Each path below is one point turned by a fixed rotation once a step. After each direction that follows a path, write how fast that rotation turns it, in degrees per step (0 if it stays still).
Each turn is a multiple of 5 degrees from 10 to 175, or 0.
Each row of a path follows its step; steps can be skipped.
Rotation 1:
step 0: [ -3  10  15 -13  -4 -10   2  -2   6   2  -2   0  -4   3  -6  15  -2 -10
   1  -2  -2  -7  -4   6   5  -6   1 -12]
step 1: [ -7   7   2 -10  -3   3   8   9 -10   2  -3   3   3  -3  -5   9   6   1
 -16  -5  -9  -5  -9   9   3  -9   5   6]
step 2: [  3   3   5  -2   5   0  -3   4 -10   1   0  -7  -3   2  -3   4   9   0
   0 -19  -1 -18  -6  11  -2   9  -1  -4]
step 3: [-10   0   9  -5   5 -11   6  13 -12  -6  -1  -5   3 -14   1   7   2  -4
   5 -14   6   3  -3  -2   5   3   2  -1]
step 4: [ -4  -2  18 -18  -2  -1   5  -5  -3 -11   5 -11  -1   4   3  -2   9  -8
   3  -1   3  -4  -6   4   4  -4  -1   5]
step 5: [  3  11  12  -7 -12   4   3   3   4  -5  -3 -10   5  -4 -12  10  -4  -5
   0 -12 -10   1  -8  -1   3  -5  -1   0]
step 6: [ -5  10   7  -9   0  -1   3   1   4  -2  -5   9   2   2  -6  12   7  10
  -3 -10   6 -11  -4  11  12   2   1   6]
step 7: [ -9  -6   6  -4   4  -7  -6   6  -4  -2   0   1   1  -1  -4  12  11  -6
  -4 -12 -10  -2  -5  13   0  -1  10 -12]
step 8: [ -3   7   5 -13   3  -5   0   5 -20  -4   0  -9  12  -2   5  -1   6  -1
  -7  -8  -5  -8  -1   0   5   7   5   7]
step 9: [  8   2  18  -3  -1  -6   7  -2  -6  -4   4 -14  -4  -4  -7   6   7  -5
   3 -12   3   2   6   9   0   9  -6   3]
step 10: [ -3   0  18 -10  -2   3   5  11   1  -5   5   4  14  -1  -7   7   4   0
   5  -6   3   6 -11  -2  10  -4  -5   3]
step 11: [ -7   3  15  -1  -5   3  -4 -14   1  -8   0  -2   0   9   0  15   4  -2
  -1  -9  -6  -7 -11   4   8   1   6   4]
Directions:
[ 1  1  2  0 -1 -2  5  4  1 -7  4 -6 -1  2  2 -2  0  2  0  2  0  1  6 -4
  2  0 -2 -4] -> 70
[-2  2 -2 -4  3  6 -1 -2  0 -3  4  1  5 -2  4  4  0  1  0  4  4 -6  3  2
 -1  1 -3  3] -> 160
[-3  3 -4 -4 -4 -1 -3 -2 10 -3 -2  2 -2  0 -2  2 -1  3  0  0 -5 -1  2  1
  3 -2  3  0] -> 60
Rotation 2:
step 0: [ -6   0 -17   2   1  -9 -10  -4   0   8  -3   9  19   5   4  -2 -17  -3
   4  -3   8  -9  -2  -1   1   7   6   0]
step 1: [ -7  -8  -6  -5   6 -15   5   6   2  16   4  -7   5   2 -11  -2  -4   2
  11  12  11   3   0   4  -6  12   6   0]
step 2: [ -3   2   3  -2  -3 -11 -10   6 -17   8   1  -8  12   8  -2  -1 -12   5
  10  -2   3 -16  -2  -6   7  10   2   4]
step 3: [ -6   9 -11  -4   3  -7   1   0   1   5 -10   3   2   7 -11   3  -5 -10
   6  10  16  -9   9   1   6  14  12   2]
step 4: [ -7  -6   3  14   3 -17   3  -2 -11   8  -5   0  12 -11 -10  -3  -8   6
   5   5   9  -7  -7   2   6   5  10  -2]
step 5: [ -3   0  -2   0  13 -18  -7   1  -4   1  -4 -12   2   1  -2  11  -2   6
   2   4   5  -9  15   4   4  18   0   7]
step 6: [-12   5  -7   2   1  -4  -3  -7   1   4  -5  -2  18   0   0   1 -17   0
   1   0   4 -16   2  13   1   2  13   5]
step 7: [ -3  -5  -2   0  10 -12   5  -7   5  15  10  -6   6  -1  -6   6  -6   4
  -2  15  12   3  -3   6   7  16   7   4]
step 8: [ -3   0   1   1   3  -7  -7   2 -10   4   3 -10  12   1  -3   6 -18   8
  11   2   7 -11   1  -3   6  -2  -2  20]
step 9: [ -6  15 -11 -14   8  -6  10  -1  -3   3  -1  -7   7   1  -9   3  -6  -8
  -2   9  12 -10   3   4  12   7   4   5]
step 10: [ -2   0  11   9  -4 -10   2  -2  -9   5  -5   3  14  -7  -7   7  -7   3
   0  18   9  -8 -12   7   8   3   4   9]
step 11: [  5  -4  -1   0  15  -9  11  -1  -2  -1  -6  -5   8  -3  -4  14  -4   4
  -1   1   5 -10  13  -4  11  13  -3  13]
Directions:
[-3  1 -7 -2 -5  2  0  0  4 -1 -4  1  2  0  2 -1 -1 -1  2  2 -1  4  1  4
  9 -2  1 -3] -> 120
[ 2  4  1 -5 -3  3  1  3 -3  3  4 -2 -3  4 -3 -3 -2 -2  4  2  4  1 -4 -5
  3 -2 -1  2] -> 55
Rotation 3:
step 0: [-13   4   2  -2 -10 -11   0   1  -6   8 -11  -6   2  -7  -8  -6   2  -6
   9  -1  -7   5 -15  18  12  10 -11   7]
step 1: [ -3 -11  13  -7  -1 -13   1 -14   1 -11   4  -6   2   1   2   1 -18   4
  -2 -12   1  10  -2  10   2 -18   7  -1]
step 2: [ -2   8  -6  -6   4 -11 -13   5  -3  -5  21   9  -8   0  17 -14   1  -4
   2   1  -5  -1  -9   7 -11   7   6  -5]
step 3: [  5   1  18   5  -8   8   0  -4   9   0 -13   1   2  -4  12 -10  -6 -13
  -3  13  -3 -15  -3  -6 -10  -8   8  -9]
step 4: [-20  15   1   2  -2   6   7  14  -2   5   2 -17  14   3  -3  -1  -4   0
  -2   0   4  -8   8   6  -3  13  11  -4]
step 5: [ -4  -7  18   8 -11  -3   3   4   2  12  -4  23   3   3  -7   4  -7  15
  -4 -12  -4   0   6   6   2   4  -4  -9]
step 6: [  7   7  -5  15   0  -8   3  -9  -7  -1  12  -8   5  -4   5   1  -7   7
   8  -3 -29   3   2   1   9   5  -2   2]
step 7: [  9  -6   1  10   5  -2  -2   2  -2   7  14   7  11  -7  -2  -9 -10 -20
   3   5   9   8  -3   3   6 -16  -8 -14]
step 8: [ -7  -9   5   6  14  -9   3  -5  12  -3  11   1   3  -3   1   6   6  -8
  -2  19   4 -10  -4   7   4  10  18  11]
step 9: [ -4  -3   7  -4 -15  -4   2   2  -7  16  -3  -1  -9   4  -1  10  -3 -14
  13  -1   3 -17  -4  15 -14  -2  -6   4]
step 10: [-15   5  10  -9  -4   3   4 -13 -13  -5   3  -3  -1   5  20   7 -12  11
   5   2   5  -3   6  -1  17   1   2  -1]
step 11: [  0   0   0  -1   1   7   7   4  -3   7   5   6 -13  17  -3 -27  -9   2
   7  -1  -7   9 -11   7   4   5   2  -9]
Directions:
[ 3  6  3  4 -1  0  0  1  4  0 -1 -4  1  3  4 -3  1  6 -3 -2  3  1 -3  0
 -4  2 -1 -4] -> 40
[ 2 -2  7 -4  3 -3  0 -1 -1  1  5  0  0 -1 -6  0  1  3  0 -4  1 -1  1 -1
 -7  3  1  4] -> 100
[-7  2 -2  0  0 -4 -2 -4  3  2 -5  0  0  0 -5  6  0  3  6 -2  1 -1 -1  1
 -1  1  1 -5] -> 80
